(in the rows, 128 means zero)
One turn moves each row of this set onto another row. After a few examples, where does it send each row asked below?
muz: [111 159  86 120 101 114 109 118 105  86 137 143 122 140 143 121 111 153
 135]
tesi: [105 149  92 128 120 118  89 130 131  74 151 103  93 138 104 128 120 152
 128]
fubog: [ 85 171 132 140 127 142 127 140 104 126 181 152  87 139 103 108 128 121
 128]
Bil: [ 95 142 100 117 100 102 114 104 112  96 143 122 115 143 123 124 109 164
 128]
Faf: [ 67 158 131 107 108 113 128 114 107 111 150 118 113 169 126 132 106 162
 119]
ninik: [ 91 164 112 154 131 108 112 127 120 113 187 143 109 121 113 143 111 108
 114]
fak: [124 162  88 111 102 112 119 121 105 111 138 125 113 141 126 138 115 159
 143]
zagin: [113 140 104  94 115 113 103 115 103 102 133 135 122 151 123 133 106 145
 133]
zoli: [108 180 130 135 127 140 113 141 106 110 184 159  98 137 120 131 119  94
 134]
rar: [ 77 164 126 120 131 135 101 149 134  91 158  93  88 160  99 139 118 143
 118]
Dirim: [ 71 184 135 121 127 151 122 163 134 104 159 107 100 152 126 132 113 133
 118]
Nesa: [108 156 111 142 116 122 124 119  95 118 176 168 101 129 113 105 126 127
 138]
Fafev: [ 83 155 138  88 125 131 112 130 104 117 140 129 119 181 122 139 106 143
 124]
mur: [ 63 159 136 119 117 130 125 143 135 108 159  92 100 148 107 131 110 147
 113]
rito: [ 84 170 121 110 133 148 123 164 142 115 146 108 102 143 110 152 113 137
 137]
dofod: [116 172 115 135 126 134 111 135 102 108 183 162  99 131 121 127 120  97
 135]
Zaku: [ 92 143 105 129 105 116 112 130 148  95 150  98 102 121 106 126 111 148
 117]
zipi: [ 94 178 122 105 117 126 134 129  97 127 142 120 110 175 131 146 112 160
 138]
Tenu: [100 151  97 116 115 113  97 108  99  81 141 124 110 163 122 129 115 167
 132]
sek: [ 87 180 128 111 125 141 131 158 131 126 155  97  97 153 109 147 114 143
 129]
zozuf: [108 182 128 126 128 138 118 133  95 114 183 165 101 146 124 132 115 103
 135]
disep: [ 75 165 129 110 125 127 108 125 103  93 148 114 101 189 117 138 111 160
 125]
vemiz: [ 96 136  98 122 102 123  99 122 101  88 136 132  99 137 149 137 103 161
 130]
buri: [ 76 179 126 110 117 133 126 128  92 105 145 139 121 177 146 132 107 153
 129]
misak: [ 93 139  98 132 112 137  95 147 131  86 149 109  86 117 130 134 107 148
 119]
tede: [ 72 169 145 153 125 139 110 133 109 100 178 159  85 131 117 131 119 115
 133]
Zure: [ 75 166 140 149 120 127 111 118  93 102 173 174  95 140 128 132 116 123
 138]
Dap: [114 152  87 116 114 130 112 147 142 102 136 120 107 118 113 142 115 142
 143]
rorun: [ 90 168 128 134 123 129 127 123  86 125 175 165  97 149 112 110 129 130
 137]
Zepe: [113 174 116 130 121 131 117 128  93 107 178 170 101 136 125 128 120 104
 137]
tudi: [ 89 159 123 152 113 122 106 116 101  94 169 174  95 121 124 128 118 123
 139]
daz: [ 80 172 127  95 125 137 132 142 110 122 140 131 115 173 130 153 107 152
 144]
vilir: [ 86 155 135  98 132 143 107 158 137 111 150 105 103 152 102 139 109 127
 118]
meza: [104 158 114 144 122 132 120 137 115 118 179 152  90 120  98 106 129 117
 131]
Toz: [ 83 173 127 146 135 105 118 118  97 123 181 156 118 144 128 146 109 117
 116]
raref: [115 135 101 106 119 124  96 140 138  98 144 110 106 128 101 132 112 129
 129]
nak: [ 66 156 129 122 123 150 103 158 127 101 156 106  84 146 132 142 106 148
 113]
pag: [111 155  92 103 111 120 117 121 107 108 128 138 120 150 131 145 108 158
 152]
tav: [ 76 171 132 151 139 115 115 130 110 124 187 141 109 138 117 149 111 110
 112]
Vam: [107 162  93 133 114 136 104 152 146  85 151 114 100 114 118 125 113 132
 124]
roda: [118 163  92 121 114 128 116 151 138 111 152 100  99 121 106 138 116 143
 132]
kup: [ 70 154 128 113 114 135 110 132  94 102 146 128  95 169 150 145 101 163
 122]
Migu: [ 98 160 108 150 125 101 109 113 103 118 178 158 117 126 123 143 107 116
 122]
Bot: [ 85 164 126 158 120 129 101 131 113  96 174 159  83 115 116 130 123 116
 138]

buri moves to muz
vemiz moves to misak
dofod moves to zoli
Where do these go?
tav moves to Toz
Zure moves to tudi
Zaku moves to mur
rito moves to daz
zagin moves to raref
fak moves to roda
tesi moves to rar
Nesa moves to meza

